In the rows, zero is written as 128.
Each row is a point on one shape in 14 dimensions made of curled strands that fork but never close a loop.
K49: [193 121 137 148 127 134  77 156  48 152 112 110  85 141]
K412: [115 174 168 140 111 158 163 139  80 194 137 167 122  83]
K442: [123  92 100  70 170 129 109 136 177  90 118 122 106 104]
K258: [167 154 148 141 125 132 108 138  59 170 125 111  94 110]
K135: [101 106 150 162  97  95  93 105 161  83  92 109 200 145]
K303: [104 101 148 153 102  95  94 105 166  83  93 113 194 140]
K296: [141 107  95 153  96 170 109 131 109  97 151 127  93 145]
K818: [156 158  66 123 131  85 143 107 141 168 149 133 140 154]
K224: [176 137 144 143 126 133  93 152  50 162 117 113  84 125]
K181: [ 99 108 149 162  96  99  94 106 153  83  94 106 193 144]
K212: [102  97 133  89 126  67 155 112 140 136 148 113 136 153]
K634: [ 95 121 141 161  89 112 104 111 127  83 105  94 166 141]
K573: [122  92 100  69 170 129 109 136 177  90 119 122 105 105]
K846: [152 120 185 114 153 196 146 146 109 163 108 177 138 168]
K833: [123 156 140 100 146 136 149 131 128 112 139 131 111  98]
K823: [196 118 136 147 127 134  75 157  48 151 112 109  85 142]
K184: [120 118 112  78 178 127 126 138 162  95 127 120 100 105]
K292: [151 120 181 113 154 195 145 144 110 163 112 173 136 165]
K778: [ 93 112 135 176  83 155 142 144 118  61 128  78  95 132]
K423: [158 108  85 158 105 160  91 124 109 127 156 135 109 158]
K712: [ 94 112 134 176  83 155 142 144 118  62 128  79  94 132]
K656: [ 92 101 128 175  82 176 152 151 115  48 137  77  74 130]
K883: [100 107 149 162  96  96  93 105 158  83  94 108 198 144]
K227: [122  92 102  73 167 127 107 134 178  88 118 123 111 103]
K561: [121 142 130  93 162 130 140 134 145 101 134 126 108 103]
K898: [ 91 107 159 167 140 137 110 137 153  94 102 119 155 115]
K937: [154 163  68 118 126  77 152 108 146 173 147 131 139 154]
K777: [151 119 185 114 153 195 146 146 109 164 106 177 138 168]
K960: [104 122 143 161 112  95  97 111 174  81  91 110 182 130]
K228: [147 121 158 109 155 189 143 135 115 162 138 150 125 140]
K702: [130 144  91 104 109  61 166 106 161 171 155 121 130 154]
K903: [146 169  70 102 109  54 175 110 160 190 154 127 130 151]
K673: [155 159  67 123 129  84 145 107 142 169 148 133 140 154]
K262: [144 108  93 153  96 169 106 130 109 101 152 128  95 146]
K972: [152 163  68 116 124  75 155 108 147 176 148 130 139 154]
K698: [145 130 199 125 144 194 146 156 103 174  95 201 141 170]
K923: [ 92 113 159 168 136 136 112 133 160  91 102 119 160 117]
K139: [109  95 140 137 114  97  96 108 172  82  97 118 180 130]
K934: [130 181 152 141 113 141 148 135  66 181 140 131 111  80]
K569: [107 103 109 169  96 176 140 143 112  67 144 102  78 133]
K492: [123 156 140 101 146 137 150 131 127 113 139 131 111  98]
K484: [141 135 197 128 139 191 147 155 102 177  99 203 139 161]
K504: [158 151  63 131 135  95 130 108 136 161 153 137 139 153]
K106: [168 120  53 152 131 118  97 116 129 149 165 157 128 153]
K795: [122 165 145 106 135 142 155 129 113 125 141 134 111  93]
K394: [122 151 138  97 152 134 146 132 134 108 137 129 110 100]
K767: [123  91  97  64 173 131 112 137 176  90 121 120  99 105]
K318: [110 187 150 132 115 150 166 132  71 178 145 140 112  69]
K500: [110  94 139 135 115  97  96 108 173  83  98 119 179 129]
K447: [ 98  83 144  86 133  67 154 117 133 129 147 112 140 154]
K310: [167 101  62 166 133 150  90 124 111 140 168 158 125 155]
K531: [148 168  69 106 113  59 170 110 157 187 151 129 133 152]
K735: [ 95 102 121 175  88 175 149 149 114  55 140  85  75 131]
K958: [164 136  57 143 135 107 110 112 131 153 161 146 133 152]
K474: [120  90 114  92 154 114 101 125 181  86 112 129 137 103]
K82: [102  98 132  90 125  66 155 111 140 137 148 113 136 153]
K240: [120 112 109  75 179 128 123 138 165  95 126 120  98 106]
K802: [116  90 129 115 132 101  98 114 179  83 104 126 162 115]
K570: [ 99 126 150 166 124 117 109 121 175  83  96 115 173 121]
K363: [100  91 138  88 130  67 154 114 137 133 147 112 138 153]
K490: [153 161  68 118 125  78 151 107 145 173 147 131 140 154]
K498: [109 192 151 141 111 147 165 135  62 190 145 140 113  66]
K624: [120 171 147 113 127 146 159 128  99 140 143 137 111  86]
K67: [117 171 171 139 112 159 161 140  83 194 136 172 123  88]
K595: [ 95 120 156 168 130 129 112 129 167  87 100 118 167 118]
K951: [121 137 127  90 167 128 137 135 150  99 133 124 107 104]
K76: [113 183 150 127 116 149 165 131  76 170 145 139 111  72]
K856: [139 138 196 130 137 189 148 155 102 180 103 203 137 154]
K984: [135 121 106  93 156 166 137 117 123 167 198 106  91  90]
K736: [122  99 100  66 178 130 118 137 171  93 123 120  95 106]
K293: [150 166  69 112 119  68 161 108 152 181 148 130 137 154]
K120: [199 118 136 148 127 135  73 157  47 150 112 108  86 144]
K270: [ 90  97 156 164 146 135 106 142 143  99 102 119 144 114]
K364: [ 95 126 137 165  85 124 116 120 118  82 113  87 142 138]
K900: [149 120 167 110 155 192 144 139 113 163 127 159 129 150]
K354: [127 154 186 138 121 173 154 147  96 190 121 195 129 116]
K416: [100 127 149 164 122 111 107 119 176  82  95 114 175 122]
K255: [ 96 118 143 161  89 110 102 109 131  83 104  96 172 142]
K375: [161 159 149 140 123 132 116 134  63 171 129 113  99 103]
K987: [119  89 119 101 146 109 100 121 181  85 109 129 147 106]
K986: [161 144  60 138 136 102 119 109 133 156 157 141 136 152]
K800: [146 170 150 140 118 135 133 133  66 176 135 122 107  91]

Start at the first point of each line and follow the strands to each of the others. Where do the paths split? Write each fork as brackets around the two groups it separates, the group with the point that comes earlier in the line first. The first line is answered.
K227 | K270, K484, K364, K375
((K270 K364) (K484 K375))
K856 | K972, K292, K375, K898
(((K972 K898) K375) K292)
K673 | K120, K531, K270, K484
(((K120 K484) K270) K531)
K484 | K903, K375, K270, K228
(((K903 K270) K375) K228)
K856 | K490, K270, K846, K258
(((K490 K270) K258) K846)
K951 | K800, K531, K898, K846
((K800 K846) (K531 K898))
K951 | K412, K800, K293, K898
((K412 K800) (K293 K898))
